One turn moves every row onto another: examples first, then more rows asked:
G: [4,10,-4,6,-14,-2,-5,-5,-11,6,-6,-8,10,-2,7,10,10,-1,2,2,-9,2,-1]
Z: [6,9,-5,8,-12,2,-6,-6,-12,8,-6,-10,9,-6,14,9,9,1,2,-1,-9,-1,-1]
A: [11,-7,-7,-11,7,11,-5,7,-1,19,-7,16,-11,2,5,1,4,4,7,0,0,-7,-10]
W: [-20,-5,-9,-5,8,-4,16,-4,2,-2,-1,7,1,-14,2,-6,-1,-3,6,-8,8,-3,-10]
R: [-17,-4,-10,-6,6,-6,18,-7,-1,-3,-2,8,-2,-12,3,-4,-4,-4,8,-4,7,-2,-12]
U: [5,2,0,-13,17,-6,9,-10,-5,4,6,15,1,1,3,10,-6,3,-1,-2,-1,15,-2]
E: [7,6,-4,2,-13,2,-7,-8,-16,4,-5,-6,8,-3,8,9,10,5,-1,-1,-13,0,3]
F: [5,0,0,-13,16,-5,10,-16,-6,2,6,12,-1,6,2,12,-6,4,1,-2,2,13,-1]
D: [0,5,3,-9,-9,7,4,-1,5,0,-8,-14,-16,-11,-3,-6,-2,7,0,-14,6,-11,4]
P: [-15,6,2,9,9,7,0,-22,-7,2,-1,-2,6,-1,-2,10,1,10,-9,-15,7,3,-9]
Y: [14,-7,-7,-8,9,10,-8,2,-1,21,-5,13,-9,6,3,0,9,2,8,-3,6,-4,-7]
C: [9,-9,-8,-7,7,10,-10,2,3,22,-7,14,-8,7,1,1,3,2,11,-1,2,-3,-9]
K: [0,6,4,-8,-10,2,1,-2,9,1,-4,-11,-18,-8,-4,-7,-10,3,0,-10,9,-10,4]
Q: [0,6,3,-10,-7,3,1,-2,3,0,-5,-13,-20,-10,-1,-13,-7,6,2,-10,7,-7,2]
M: [-15,3,-1,9,9,6,3,-22,-8,3,-5,-4,6,0,0,12,0,7,-6,-16,9,0,-11]

Z turns into Y
A turns into D
Where do these go?
K turns into G
P turns into U
M turns into F

One turn moves every row onto another: examples first, then more rows asked:
keteg: [6,10,1,0,-5,0,-2,-3,18,-6,7,-19,-15,18,14,-8,0]
Zab: [-8,3,-12,4,2,-2,6,3,5,-1,4,-7,2,13,-5,1,-3]
megog: [-7,7,-2,-1,3,-2,0,-18,22,-16,3,6,-14,3,5,2,18]
nok: [-12,10,0,2,7,1,2,-15,21,-17,2,3,-15,6,5,-4,16]
Sagul: [-11,7,0,-1,3,-3,3,-19,21,-18,3,5,-14,5,5,-4,16]
lat: [9,6,-2,-5,-10,-4,-4,-7,19,-6,8,-17,-13,15,14,-2,2]
Tosof: [14,1,4,1,-3,2,-1,-26,-10,-20,4,-7,-17,6,-8,-8,-5]
Ganu: [11,5,6,5,1,6,-1,-22,-10,-20,2,-8,-20,8,-9,-11,-6]
zego: [-8,10,-2,2,7,1,-2,-16,21,-16,2,5,-16,5,4,2,18]
zikek: [-9,1,-11,3,-1,-5,9,0,4,-3,5,-7,3,13,-4,-2,-4]
deva: [17,3,2,2,-2,4,-7,-24,-10,-17,4,-6,-18,5,-9,-1,-2]
kalar: [-6,7,11,4,-7,4,-7,-14,-18,-8,6,7,-17,16,-8,-3,8]
mita: [-4,3,10,1,-12,0,-6,-18,-18,-8,8,7,-15,14,-7,-1,10]
gevud: [5,6,0,-4,-10,-3,-1,-6,18,-8,8,-19,-14,18,14,-9,0]
fozi: [-3,6,10,2,-9,2,-9,-15,-18,-7,6,7,-16,14,-8,2,10]
Vap: [9,10,-1,-1,-5,0,-6,-3,18,-5,7,-18,-14,16,13,-1,2]
toki: [-6,-2,-13,0,-4,-7,7,-1,5,-3,6,-6,4,11,-4,2,-2]
faki: [-7,5,11,2,-10,1,-4,-16,-18,-9,7,6,-16,16,-6,-5,8]
Vamev: [-4,1,-14,2,-1,-3,3,1,5,-1,6,-6,4,11,-5,6,-1]
rine: [14,7,4,6,3,8,-7,-21,-10,-17,3,-7,-20,7,-10,-4,-4]

mita turns into faki
Ganu turns into rine
Where do these go?
Sagul turns into nok
Vap turns into lat
toki turns into zikek

